Here are some points, one per row:
Array([ 0.4, -0.4, -0.2, -0.3, -0.1, -0.6, -1.0,  0.2,  1.9,  1.2, -1.0,  0.4,  1.5,  0.7,  0.8,
        0.5,  0.0,  0.8, -0.5,  1.4, -1.1,  0.2, -0.5, -2.7])
Array([-0.7, -1.1, -0.5,  0.1,  1.2,  0.3,  1.5,  1.5, -0.9, -1.2,  0.1,  0.3,  0.3, -1.8, -0.8,
        0.3,  1.5, -0.1, -0.9,  0.2,  2.5, -0.7, -0.3, -0.3])
Array([-0.8,  0.0, -1.2, -0.3,  0.0,  1.6,  0.2, -1.1, -1.2, -0.4,  0.1, -0.1,  0.2,  0.6, -0.7,
        1.5,  0.6,  1.7, -1.5,  0.0, -1.8, -0.4,  1.0,  1.2])
Array([ 1.7,  0.7,  0.5, -0.4,  0.4, -0.5, -0.8, -0.7, -1.1, -0.6, -0.3,  0.1,  1.2, -1.2,  0.6,
        1.8,  0.5, -0.3,  1.0, -1.5, -1.4,  2.2, -1.4,  0.5])
Array([-0.1, -0.8, -0.2, -0.5, -0.5,  0.2, -0.5,  2.8,  1.4, -0.6,  0.7, -0.6,  1.2,  0.9,  0.1,
       -1.1, -0.3, -0.2,  2.2,  0.5, -1.5, -0.5, -1.4,  0.3])
Array([-1.3, -0.2,  0.5,  0.7, -1.2, -0.1, -1.8, -0.4,  0.2, -0.8,  0.3,  1.7,  0.9,  0.7,  0.5,
       -0.8, -0.7, -0.1, -0.7,  1.3, -0.6, -0.3,  0.3,  0.3])
Array([-0.7,  1.0,  0.7, -1.2,  0.5, -0.1,  2.7,  0.3,  0.1,  0.2, -0.7,  0.0,  1.2, -0.2, -0.9,
        0.0,  1.7, -1.8,  2.0, -1.5,  0.1,  0.4, -0.2, -2.2])
Array([-2.1, -1.0,  0.7, -0.7, -0.9, -0.9,  1.4, -0.1, -1.2, -1.5,  1.4, -0.1,  0.5,  0.1,  0.4,
        3.4,  0.8, -0.9,  3.1, -0.2,  1.0,  0.4,  0.0, -2.0])
Array([ 0.4,  0.5,  0.1,  1.1, -0.3, -1.1, -0.1, -0.2, -0.6,  0.5, -0.1, -2.0,  1.4,  1.3,  1.2,
        0.0,  0.4, -0.4, -1.7, -0.6,  0.3,  0.0, -0.6,  1.5])
Array([ 1.2,  1.0, -0.1,  0.3,  0.1, -0.1, -0.9,  0.1, -0.5, -0.7, -0.4, -1.2,  1.5,  0.9,  2.1,
        0.2, -0.3, -1.6, -1.1, -0.4,  0.0,  0.9, -0.6,  0.7])
Array([ 0.0, -0.9,  0.5,  0.3,  0.1, -0.1, -0.7, -0.1, -0.2,  0.3,  0.6,  0.9, -0.1,  0.6, -1.7,
       -0.5, -1.5,  0.5, -1.1,  0.6,  0.2, -0.7,  0.1,  0.8])
Array([-1.0,  0.7, -1.5, -0.8,  0.1,  1.7, -0.9, -0.8, -0.9, -0.3,  0.2,  0.2, -0.2,  0.6, -1.1,
        1.5,  0.4,  1.8, -0.6,  0.3, -1.4, -0.6,  1.1,  0.7])
Array([ 0.0,  0.4,  0.7,  1.1,  0.4,  0.1, -0.5, -1.2, -0.7,  0.1,  0.2, -1.1,  0.3,  1.0,  0.0,
        0.1, -0.6, -0.5, -1.3, -1.5,  0.7,  1.9, -0.6,  0.1])
Array([-0.1, -0.2, -1.0,  0.8,  0.0, -0.2, -1.5,  0.0,  2.6,  0.9, -0.6,  0.6,  1.1, -0.5,  1.6,
        0.0,  0.1,  0.5, -0.4,  0.6, -1.1, -0.7,  0.8, -3.1])
Array([ 1.6,  1.0, -1.2,  0.9, -0.1, -0.5, -1.1,  0.7, -1.9,  0.2,  1.3, -0.1, -1.3, -0.2,  0.6,
        0.9,  0.9, -1.3, -1.2, -1.7, -1.6,  2.8, -0.1, -1.0])
Array([-0.9, -0.5,  1.1, -0.1, -0.1,  0.3, -1.1,  0.0, -0.6, -0.1,  0.1,  1.0,  0.3,  0.7, -0.7,
       -0.6, -1.1,  0.4, -0.9,  1.4, -0.3, -0.6, -0.3,  0.9])
Array([ 2.5,  0.5,  0.2, -0.9, -1.3,  1.9, -1.4, -0.3,  1.2, -0.2, -1.4, -0.2, -1.3,  0.5,  0.6,
        0.2,  1.0, -1.0,  0.9,  1.2,  0.8,  0.9, -0.3, -1.0])
Array([-1.2, -1.3,  0.9, -0.2, -0.1,  0.5,  0.5,  2.2, -1.0,  0.8, -0.1, -0.6, -1.1,  0.3, -0.8,
       -0.5, -0.4,  0.6,  0.7,  1.7, -0.6,  0.8, -1.1,  0.7])
Array([-0.3, -1.9, -0.2,  1.5,  0.8,  1.4,  0.2,  2.0, -1.8, -1.2, -0.3,  0.4, -2.0, -0.3, -0.6,
        0.5, -0.2, -0.2,  1.3,  0.7,  0.0,  0.0, -0.4, -0.8])
Array([ 0.0,  0.4, -0.6, -0.4,  0.7, -0.2, -0.4, -1.0, -0.1, -0.7,  0.2,  0.2, -1.8,  0.8,  0.7,
        0.5,  0.6,  1.2, -1.1, -0.6, -1.7, -1.5,  0.9,  1.7])
Array([ 0.2,  1.1,  0.1, -0.4, -0.2, -1.1,  2.7, -0.4, -0.1,  0.5,  0.4,  0.4,  0.2,  0.5,  1.2,
       -2.4, -0.8, -0.1,  0.8,  1.7, -0.1, -0.8, -0.8, -2.9])
Array([ 0.4,  0.7, -0.8,  0.3,  0.0, -1.1, -1.1, -0.2,  1.1,  1.1, -0.9,  0.4,  1.2,  1.0, -0.3,
        0.6, -1.0,  0.6,  0.2,  1.5, -0.3, -0.9,  0.4, -3.0])
Array([-0.6,  0.8, -0.4,  0.4,  0.7,  0.7, -1.0, -1.8, -0.1,  0.7,  0.2, -0.6,  0.7,  0.3,  1.2,
       -0.1, -0.2, -0.4, -1.2, -1.2,  1.8,  2.5, -1.2,  0.1])
Array([-0.8, -0.3,  0.2,  1.1, -1.5, -1.1,  1.9, -0.6, -0.1,  1.6, -1.5,  1.3,  2.2, -1.2,  0.2,
       -0.8,  0.0, -0.6,  1.0, -1.1, -0.1, -0.6,  1.2,  0.9])
Array([-1.1, -0.5, -0.4,  0.1,  1.2,  0.7,  1.1,  1.4, -0.9, -1.2, -0.1,  0.5, -0.4, -1.7, -1.2,
       -0.1,  1.3,  0.1, -0.2,  0.4,  2.2, -0.7, -0.4, -0.1])
Array([ 0.0, -1.0, -0.1, -0.3, -0.2,  0.4,  2.2, -0.9, -0.6,  2.6, -1.1,  0.3,  1.3, -0.4,  0.5,
       -0.5, -1.1, -1.3,  0.7, -1.7,  0.7, -0.8,  2.4,  0.7])
Array([ 0.5,  0.2, -0.2,  0.6,  1.3, -1.2, -0.7, -1.9,  1.5, -0.9, -0.2, -1.2, -1.5, -0.4, -1.1,
       -1.3,  1.7, -1.1,  1.7,  1.7,  0.3,  1.6,  1.6, -0.1])
Array([-1.0,  0.1, -0.7, -0.9,  1.2,  0.2,  0.7,  1.4, -0.7, -0.6,  0.3,  0.5,  0.3, -1.0, -2.2,
       -0.2,  2.1, -0.1, -1.1,  0.3,  2.3, -0.8, -0.2,  0.0])
Array([-0.3, -0.4,  1.0, -0.5,  1.3,  0.6, -1.5,  1.6,  0.3, -0.2, -0.3,  0.9, -1.2, -0.2, -0.5,
       -1.2, -0.9,  0.1, -0.3,  0.2, -0.5, -0.6, -0.2,  0.4])
Array([-0.5, -0.5,  0.5, -0.4, -0.1, -2.3,  0.7,  0.2, -1.5,  3.0, -1.2,  0.9,  0.4,  0.8,  0.0,
        0.1,  0.7, -1.6,  1.6, -1.6,  0.5, -0.3,  0.8,  0.5])
Array([ 0.3,  1.3, -0.1, -0.3,  0.0, -1.1,  3.9,  0.4, -1.6, -0.7, -0.7, -0.9, -1.1,  1.2,  1.3,
       -1.5,  0.1,  1.2,  1.1, -0.1,  1.8, -0.9, -1.2, -2.1])
Array([ 0.5,  0.3,  0.6,  0.6,  0.3, -1.5,  0.2,  1.0,  0.3, -0.2, -0.9, -2.3,  0.9,  1.8,  1.3,
        0.1, -0.5,  0.1, -2.2, -1.1, -0.1, -0.1,  0.4,  1.0])
Array([-1.1, -0.3, -0.1,  1.2,  0.4,  0.4,  1.4,  1.6, -1.1, -1.2, -0.1,  0.4, -1.2, -1.4, -2.1,
       -0.2,  0.4,  0.1,  0.0,  0.4,  1.2, -0.6,  0.0,  0.3])
Array([ 0.4, -1.2, -1.2,  0.0,  0.4,  0.3,  1.3, -1.5,  1.4, -0.6,  0.8,  0.3, -1.0,  0.1,  1.2,
        0.1,  1.0,  0.9, -1.3, -1.1, -2.1, -0.7,  0.4,  2.0])
Array([-0.7,  0.8, -0.1,  1.0,  0.8,  0.3, -0.5, -1.2,  0.3,  0.4,  0.1, -1.4,  0.6,  1.0,  0.6,
       -0.2, -1.0, -0.2, -0.6, -1.8,  1.7,  1.8, -1.2,  0.5])
Array([ 0.8, -1.3,  0.3, -0.8,  0.3,  0.5, -0.6,  0.1,  1.0,  0.1,  0.8,  1.1, -0.3,  0.0,  0.6,
       -0.9, -2.1,  0.3, -1.0,  0.1,  0.6, -0.9,  0.0,  0.7])
Array([ 0.1, -1.3,  0.1, -0.3,  0.1,  1.2,  0.1,  1.0,  0.8,  0.9,  0.8,  0.5, -0.4, -1.0,  0.2,
       -0.8, -1.3, -0.3, -1.3,  1.4,  0.0, -0.8, -0.5,  0.5])
Along one direction, these points spread out more than along any other. Take the direction at right angles to it along which they spread out most. Go by this last direction. Where along it does each point below lie, from 0 to 99? 50 is the average, and the first point above lies past it. One standard deviation of the points above along it is 16.
Array([ 0.1,  1.1, -1.1, -0.1, -1.2,  0.2,  0.4, -0.6,  0.3,  0.7,  1.1,  0.4, -0.5, -2.3,  1.5,
        1.5, -1.8,  0.1,  1.1, -0.1, -1.8, -0.7,  0.2,  2.0]) 45
Array([ 1.6,  1.7,  0.1, -0.3, -0.2, -1.4, -0.6,  0.3, -0.5, -0.8,  0.1, -0.3,  0.2, -2.1, -0.8,
        1.7, -0.7,  1.2, -0.2, -2.0, -0.5,  3.0, -0.3,  0.3]) 59
Array([ 0.6,  0.2,  0.5,  0.2, -1.5,  1.4,  0.0, -1.2,  1.7, -0.9, -1.5, -0.8, -2.3,  0.8,  0.9,
        0.4,  0.1, -0.9,  1.0,  1.7,  1.3,  1.9, -0.1,  0.0]) 54
Array([ 1.7,  0.4,  1.8,  1.1, -1.2,  0.6, -0.4, -1.8, -1.3,  0.0,  0.7, -1.1,  0.9, -1.4, -1.7,
        1.1,  0.3,  1.5,  2.0, -2.0,  0.4, -1.5, -0.3, -1.6]) 62
Array([ 0.8,  1.1,  1.8, -0.1, -2.2, -0.1,  0.2, -0.7,  1.6, -1.0,  0.3, -0.9, -1.8,  0.1, -0.4,
        0.2,  0.9, -1.7,  0.6,  0.9,  1.4, -1.4,  1.0, -0.6]) 54
Array([-0.4,  0.0, -0.2,  0.3, -0.3, -0.8, -0.3,  0.0,  2.9,  1.2, -1.3,  0.6,  1.0,  0.5, -0.7,
        1.2, -0.4,  0.5, -1.6,  0.8, -1.4,  0.7,  0.2, -2.1]) 52
Array([ 0.0, -1.2,  0.7, -0.3,  0.2,  0.5, -1.0,  0.6,  0.9,  1.0,  0.6,  0.9, -0.8, -0.2,  0.0,
       -0.9, -1.0,  0.1, -1.0,  0.2,  0.4, -0.9, -0.6,  0.8]) 31
Array([-0.9, -0.5,  0.3, -0.2, -1.0,  0.0,  0.7,  1.9,  0.6, -0.5,  1.1, -0.6,  1.4,  1.0, -0.9,
       -1.3, -0.7, -0.4,  1.5,  1.0, -1.7,  0.1, -1.1,  1.1]) 44
Array([-0.4,  0.9, -0.6, -0.5,  0.3, -0.2, -0.3, -1.4, -0.3,  0.1,  0.7,  0.2, -0.6, -0.8,  0.6,
        1.1, -0.7,  0.8,  0.7, -0.1, -2.0, -0.8,  0.6,  2.2]) 40
Array([-0.4, -0.8, -0.3, -1.2, -0.3,  0.6, -0.3,  2.1, -0.6,  0.1,  1.3,  0.2, -0.7, -1.2,  0.4,
       -3.2,  1.4,  1.4, -0.6, -1.2,  1.9,  0.5,  1.2, -0.9]) 42
Array([ 0.4, -0.3, -0.5, -0.1,  0.2,  0.1, -0.8, -0.8, -0.1, -0.2,  0.5,  1.3,  0.0,  1.2, -1.9,
       -0.1, -1.8,  0.6, -0.9,  0.2,  0.6, -0.5, -0.2,  1.6]) 30
Array([ 2.0,  0.4,  0.8, -0.5,  0.4, -0.7, -1.5, -1.3, -0.4, -0.6, -0.8, -0.7,  0.0, -0.6, -0.8,
       -1.4,  2.4, -0.6,  1.1,  1.8,  0.8,  0.0,  1.5, -0.4]) 54
Array([-0.5,  0.5, -0.6, -0.6,  1.0,  0.2, -0.5, -1.3,  0.4, -0.3,  0.4,  0.2, -1.3,  0.1,  1.0,
        0.6,  0.3,  0.9, -0.1, -0.8, -2.0, -1.2,  0.4,  1.9]) 36
